Read these off the table that follows. Rows and columns are numbered from 1.
1) Find the entry in the top-left corner.
2) Find the top-right entry.
3) Find the entry at row 2, column 1.
4) Find the entry at row 3, column 3.
5) Find the entry in row 1 and column 3.
6) Find the bottom-left entry.
[[3 3 3 4 3 3 3 4 3 3 3 3 3 4 3]
 [3 5 8 8 3 3 7 7 6 6 5 3 7 7 3]
 [2 5 8 8 4 3 7 6 6 6 5 2 7 7 2]
 [3 5 6 7 4 3 6 5 5 5 5 4 6 6 2]]
1) 3
2) 3
3) 3
4) 8
5) 3
6) 3

Questions about the row below.
1) Find the entry just right of 64.5.
2) Find the entry just left of the largest entry.
3) Find the entry just left of -12.8.
4) Find the entry just left of 1.3.
[ -0.1  15.9  10.6  -7.7   1.3   0.7  64.5   0.6 -23.9   2.0  21.9   0.9
   8.7  -1.5 -12.8   3.0]
1) 0.6
2) 0.7
3) -1.5
4) -7.7

Questions about the table below.
1) Report the 1st entry in reading order.
2) Report the smallest entry.
3) Report the entry just left of the largest entry.
[[  3.4  -1.0  -4.9  29.2 -16.1  -1.6   4.1 -13.5  17.3   2.6   5.7  13.5
    2.8  -4.8]
 [-37.4 -22.0  13.6  46.7 -15.9  39.4 -28.5 -24.0   2.5  11.2  27.4  31.8
    2.0  16.9]
 [ -1.5  11.5 -12.1   1.4  -3.5 -15.3  -2.9   7.0  -3.1  -8.7   2.7  -3.2
    2.6  -7.7]
 [ -4.3   0.4  -7.4  30.8 -13.8  -2.9   0.3  -9.0  14.0  -0.8  17.4  14.2
    4.3  -4.0]
 [-26.3  -4.6  -6.1  37.4  -3.9  14.8  -8.8  -3.9   8.9  -1.5  31.0  26.4
    0.9   1.9]
 [-23.1 -28.4 -12.3  46.2 -14.3  28.0 -36.2 -16.3  18.7  15.8  32.9  33.0
    7.6  13.8]
 [-16.5   5.7 -12.5  30.3  -6.7  -4.1  -1.7   2.6   8.5 -11.6  29.7  14.7
    4.9  -7.8]
 [-12.1  -3.8  -0.3  33.8  -7.2   6.6  -0.4  -9.9  11.5  -0.1  22.0  19.0
    3.1  -2.2]
 [ 23.8  36.2  -9.1  39.5   0.5 -20.2  11.7 -45.2  28.1   3.6 -10.9 -12.5
  -17.0   1.6]
 [-29.2 -22.3  -4.6  42.8 -16.1  28.6 -32.7 -15.5   8.9  10.1  30.6  29.7
    3.3  12.6]
 [  2.4   2.3  -9.9  30.2 -18.6  -5.8   2.7 -11.8  16.2  -0.2  10.9  12.7
    3.5  -6.5]
 [  4.8   5.7 -15.7  27.4 -19.7 -13.3   1.9  -6.9  16.6  -2.9  10.2   9.2
    5.3 -10.0]
 [  0.5  -1.5  -6.3  31.5 -19.3  -1.2   4.5 -14.9  17.9   2.1  11.5  15.0
    4.1  -4.9]
 [ -5.4  -4.3  11.3  37.0 -14.4  10.5   5.6 -23.8  14.3   5.4   3.3  17.3
    1.7   0.3]
 [  7.0  16.5  18.3  45.4  -2.3   9.1   9.4 -53.0  26.6  16.1 -20.7  -8.2
  -12.6   7.8]]
1) 3.4
2) -53.0
3) 13.6

Read these off the array that follows.
1) What is the entry directly above 28.8?
2) What is the first entry, reading row by row?
3) What is the entry just right of the centre entry?
4) What is the entry directly above -11.7?
5) What is the entry directly below -40.6?
6) What is the entry in the top-right corner?
7) What is the last entry of the largest entry's row?
8) What is the entry just right of the largest entry?
[[-72.5  17.5 -55.1  33.3  16.3 -15.9 -13.2   4.2 -19.2]
 [-18.5  56.1 -55.1   4.6 -39.7 -40.6   0.8  33.0  -2.8]
 [-25.2  56.1 -62.4   4.6 -27.3 -37.0   0.8  25.8 -13.7]
 [ 35.5 -21.1  24.5 -15.9  34.9 -15.9  52.0 -60.4  13.6]
 [ 35.5 -27.5  17.3 -52.9  53.6  -1.8  47.3   4.2  29.9]
 [ 28.8 -14.7  39.0 -15.9  -2.4  12.3  19.4 -60.4 -51.9]
 [-52.3  43.2 -62.4  16.9  -8.6 -33.5   5.4  18.6 -30.1]
 [ 35.5 -21.1  24.5 -15.9  34.9 -15.9  56.6 -53.3  19.0]
 [-11.7  36.8  10.0  29.2 -45.9 -47.6 -13.2  47.4  40.8]
 [ 22.0 -59.7  10.0 -15.9 -14.8  12.3  -3.9 -38.9 -57.4]
 [ 49.1  11.1  39.0 -15.9  59.8   1.7 -13.2  47.4  13.6]]
1) 35.5
2) -72.5
3) 12.3
4) 35.5
5) -37.0
6) -19.2
7) 13.6
8) 1.7

[-31.3, -3.6, 71.7, -34.6, -29.1]
Read off the third entry from the right.
Answer: 71.7
Read off the minimum.
Answer: -34.6
The median entry -> -29.1
The entry just right of -31.3 -> -3.6

[[ 23.2  15.1  17.5  17.6  28.9   7.4   5.2  19.8  11.7  15.3  15.0  17.2
   20.3  23.5  21.0  14.8]
 [-31.2 -59.0   9.4 -50.1   5.0 -58.0 -36.7  17.5   7.4   8.8  -4.2  -4.1
  -46.5   9.4 -30.4 -25.2]
 [-30.8 -32.3 -34.0 -32.0 -30.4 -35.2 -36.5 -33.7 -36.1 -35.1 -34.6 -33.8
  -31.2 -32.3 -31.4 -33.9]
 [-24.1 -35.3 -29.5 -32.0 -15.1 -46.9 -47.8 -26.7 -38.1 -33.9 -34.2 -31.2
  -28.5 -22.6 -25.7 -35.2]
 [ 25.7  15.8  18.7  18.4  31.9   7.4   3.9  21.6  12.1  17.2  15.9  18.7
   22.0  26.3  21.6  15.6]
 [-48.3 -19.3 -35.8 -27.7 -70.8   6.5  10.0 -43.6 -16.2 -27.7 -25.1 -32.4
  -36.8 -54.1 -41.9 -21.7]]
Find the entry just left of the largest entry.
A: 18.4
Find the entry just right of 17.6.
A: 28.9
The minimum -> -70.8
Find the entry just right of 15.3.
A: 15.0
Find the entry just right of -34.6.
A: -33.8
Find the entry just left of -29.5.
A: -35.3
Find the entry just right of the largest entry.
A: 7.4
The entry just left of 14.8 -> 21.0
The entry just left of the smallest entry is -27.7
The largest entry -> 31.9
The entry just left of -50.1 -> 9.4
The entry just right of 22.0 -> 26.3
The entry just right of the smallest entry -> 6.5

arr =
[[-34.6  16.6  -4.0 -37.7 -64.3 -39.9  17.9  43.4  21.1  43.6  43.9]
 [ 38.5 -31.4 -55.4  22.1  -6.4 -58.7 -17.5   0.0  27.0  51.1  46.3]
 [-44.9  47.9  51.2  26.7 -45.8  18.2  53.5  -7.6  47.7  26.8 -37.2]
 [ 18.0  24.4 -17.1  47.3  52.9 -10.0  34.7 -51.6  41.0  48.9 -12.4]
 [  2.6 -15.9   8.8 -44.3 -53.1  24.9 -35.8  40.1 -45.8 -42.9  -5.1]
 [ 51.6 -54.2 -43.2 -15.6  53.1  -5.5 -48.6  21.6 -42.8 -42.5  35.6]
 [-41.6  -1.3  48.3 -16.1  -5.7  45.7   9.6  -4.3 -40.6 -46.4 -60.2]
 [ 37.6 -36.3  -6.1  48.3  47.6  55.0 -24.6 -43.7 -18.4 -23.6 -43.3]]
Indices start at 1.
Report the entry at row 3, column 3.
A: 51.2
The entry directly above the largest entry: 45.7
The entry in the bottom-left corner is 37.6
The entry just left of -15.6: -43.2
The bottom entry of the column that holds the smallest entry: 47.6
The entry at row 2, column 3 -> -55.4
Report the top entry of the column that holds the largest entry.
A: -39.9
Report the entry at row 1, column 2.
A: 16.6
The entry directly above -60.2: 35.6
The entry in row 3 and column 2 is 47.9
The entry at row 1, column 3 is -4.0
The bottom-right entry: -43.3
Report the entry just left of 35.6.
A: -42.5
The entry in row 2 and column 2 -> -31.4
The entry directly below -15.9: -54.2
The entry just left of 27.0 -> 0.0
Report the entry in the top-right corner.
A: 43.9
Report the entry in row 1 and column 1.
A: -34.6
Report the entry just left of the smallest entry.
A: -37.7
Report the entry in row 2 and column 1.
A: 38.5
The entry just left of 43.6: 21.1
Report the entry directly above 0.0.
A: 43.4
Report the entry directly above 53.1.
A: -53.1
The entry directly above 47.7 -> 27.0
Report the entry directly below 51.2.
A: -17.1
The entry just right of -48.6 -> 21.6
The entry at row 3, column 1: -44.9
The entry directly below 0.0: -7.6
Report the entry just left of -24.6.
A: 55.0
Report the entry just right of 26.7.
A: -45.8
